X =
[[-0.17 -0.20  0.03 -0.11]
 [ 0.07  0.26  0.01  0.05]
 [ 0.00 -0.18  0.13 -0.01]
 [ 0.04  0.21 -0.13  0.04]
 [-0.08  0.21 -0.10 -0.07]
 [ 0.17 -0.13  0.03  0.12]
 [ 0.16 -0.14  0.02  0.15]
 [ 0.09 -0.08  0.13  0.19]
 [-0.05 -0.17 -0.07 -0.02]
 [ 0.04 -0.06 -0.01 -0.01]
 [-0.09 -0.10  0.07  0.08]
 [-0.01  0.04  0.08  0.11]]
X[0,0]	-0.17
X[-4,3]	-0.02
X[-12,3]	-0.11
X[11,0]	-0.01
X[1,1]	0.26
X[-8,2]	-0.10
X[6,-1]	0.15
X[:, 2]	[0.03, 0.01, 0.13, -0.13, -0.10, 0.03, 0.02, 0.13, -0.07, -0.01, 0.07, 0.08]
X[-3,0]	0.04
X[-11]	[0.07, 0.26, 0.01, 0.05]
X[-7,-4]	0.17
X[7,0]	0.09
X[-6]	[0.16, -0.14, 0.02, 0.15]
X[3,2]	-0.13
X[7,-1]	0.19
X[6,0]	0.16
X[-7,3]	0.12
X[2,2]	0.13
X[-1,3]	0.11
X[-8,-3]	0.21
X[5]	[0.17, -0.13, 0.03, 0.12]
X[:, 3]	[-0.11, 0.05, -0.01, 0.04, -0.07, 0.12, 0.15, 0.19, -0.02, -0.01, 0.08, 0.11]
X[-5]	[0.09, -0.08, 0.13, 0.19]
X[4]	[-0.08, 0.21, -0.10, -0.07]
X[-6,-3]	-0.14
X[-3,2]	-0.01
X[-8,3]	-0.07
X[:, 0]	[-0.17, 0.07, 0.00, 0.04, -0.08, 0.17, 0.16, 0.09, -0.05, 0.04, -0.09, -0.01]
X[8,-4]	-0.05
X[:, -3]	[-0.20, 0.26, -0.18, 0.21, 0.21, -0.13, -0.14, -0.08, -0.17, -0.06, -0.10, 0.04]
X[11]	[-0.01, 0.04, 0.08, 0.11]
X[-6,2]	0.02

M =
[[-24.3  27.6  10.6   0.1 -11.3  19.7  29.5  -4.8  -2.1  -5.8  29.0 -12.1
   -0.2  13.9 -15.2]
 [ 20.1 -53.4  14.3 -13.7  12.6 -44.3 -14.0  11.1 -15.8 -30.8  20.0  29.2
  -39.6 -13.3  34.7]
 [-16.2  41.8  -2.4  -4.4 -17.2  37.2   3.8 -12.0   1.3  11.9  -3.2 -29.5
   28.1  15.9 -26.9]
 [-34.9  50.4 -21.6   4.3 -33.5  46.0  31.8 -28.1 -10.9  13.2  -9.7 -40.0
   27.8  -1.2 -34.0]
 [-18.7  46.1   5.7  -8.4  -4.9  29.6   3.3  -4.5  15.7  10.4   8.0 -15.5
   23.6  21.3 -16.3]
 [ 23.5 -39.4  27.6 -12.9  25.5 -35.8 -43.1  32.0  10.9 -13.9  14.5  18.6
  -23.3  19.9   4.0]]
M[-6,-15]: -24.3
M[1,-6]: -30.8
M[2,-7]: 1.3
M[:, 0]: [-24.3, 20.1, -16.2, -34.9, -18.7, 23.5]
M[4,9]: 10.4
M[-1,12]: -23.3
M[1]: [20.1, -53.4, 14.3, -13.7, 12.6, -44.3, -14.0, 11.1, -15.8, -30.8, 20.0, 29.2, -39.6, -13.3, 34.7]
M[:, -9]: [29.5, -14.0, 3.8, 31.8, 3.3, -43.1]
M[-5,7]: 11.1
M[-1,6]: -43.1
M[:, -10]: [19.7, -44.3, 37.2, 46.0, 29.6, -35.8]
M[-1,2]: 27.6
M[:, 11]: [-12.1, 29.2, -29.5, -40.0, -15.5, 18.6]
M[:, -7]: [-2.1, -15.8, 1.3, -10.9, 15.7, 10.9]
M[1,-7]: -15.8
M[2,12]: 28.1
M[1,-12]: -13.7
M[2,-2]: 15.9
M[-2,-3]: 23.6
M[2,-5]: -3.2
M[4,-5]: 8.0
M[2,1]: 41.8
M[-4,-15]: -16.2
M[5,8]: 10.9
M[:, 1]: [27.6, -53.4, 41.8, 50.4, 46.1, -39.4]
M[-6,-12]: 0.1
M[5]: [23.5, -39.4, 27.6, -12.9, 25.5, -35.8, -43.1, 32.0, 10.9, -13.9, 14.5, 18.6, -23.3, 19.9, 4.0]
M[-2]: [-18.7, 46.1, 5.7, -8.4, -4.9, 29.6, 3.3, -4.5, 15.7, 10.4, 8.0, -15.5, 23.6, 21.3, -16.3]
M[-2,3]: -8.4
M[:, 2]: [10.6, 14.3, -2.4, -21.6, 5.7, 27.6]
M[2,-8]: -12.0
M[5,13]: 19.9
M[2]: [-16.2, 41.8, -2.4, -4.4, -17.2, 37.2, 3.8, -12.0, 1.3, 11.9, -3.2, -29.5, 28.1, 15.9, -26.9]
M[4,11]: -15.5
M[-1,9]: -13.9

m =
[[-203.475  -52.265    4.104 -125.155  -25.098 -120.873 -172.234   -1.164]
 [-113.635 -179.870   21.031   20.416   76.603  -37.968 -130.959  178.776]
 [ -30.102    5.394  182.041  -24.166  -69.847  -32.359  217.566   98.849]
 [-133.618  105.356  -31.204  142.530  176.894  -58.278  103.050  -61.333]
 [-109.985 -257.718   49.724   49.657 -121.303   59.930   19.481   -6.649]
 [-145.379  105.574   99.517   95.593  167.203 -111.214 -102.902
   -15.685]]
m[0,-8] -> -203.475
m[:, 5] -> [-120.873, -37.968, -32.359, -58.278, 59.930, -111.214]
m[-4,-4] -> -69.847
m[4] -> [-109.985, -257.718, 49.724, 49.657, -121.303, 59.930, 19.481, -6.649]
m[-1] -> [-145.379, 105.574, 99.517, 95.593, 167.203, -111.214, -102.902, -15.685]
m[2] -> [-30.102, 5.394, 182.041, -24.166, -69.847, -32.359, 217.566, 98.849]
m[-4,0] -> -30.102
m[-3,-8] -> -133.618
m[-5] -> [-113.635, -179.870, 21.031, 20.416, 76.603, -37.968, -130.959, 178.776]
m[-6,-2] -> -172.234
m[2,7] -> 98.849
m[3,4] -> 176.894
m[5,-7] -> 105.574
m[0,7] -> -1.164
m[-5,5] -> -37.968
m[2,-7] -> 5.394
m[-1,5] -> -111.214
m[3,-5] -> 142.530
m[5,-2] -> -102.902
m[-5,-7] -> -179.870
m[2,5] -> -32.359
m[-1,-6] -> 99.517
m[-6,4] -> -25.098
m[:, 2] -> [4.104, 21.031, 182.041, -31.204, 49.724, 99.517]
m[-5,-8] -> -113.635
m[-2,-1] -> -6.649
m[0,-7] -> -52.265
m[-3,6] -> 103.050
m[4,-3] -> 59.930
m[:, 4] -> [-25.098, 76.603, -69.847, 176.894, -121.303, 167.203]
m[:, -8] -> [-203.475, -113.635, -30.102, -133.618, -109.985, -145.379]
m[-2,4] -> -121.303

a = -5.1	18.0	-42.5	40.0	-53.6
a[0] => -5.1
a[1] => 18.0
a[4] => -53.6
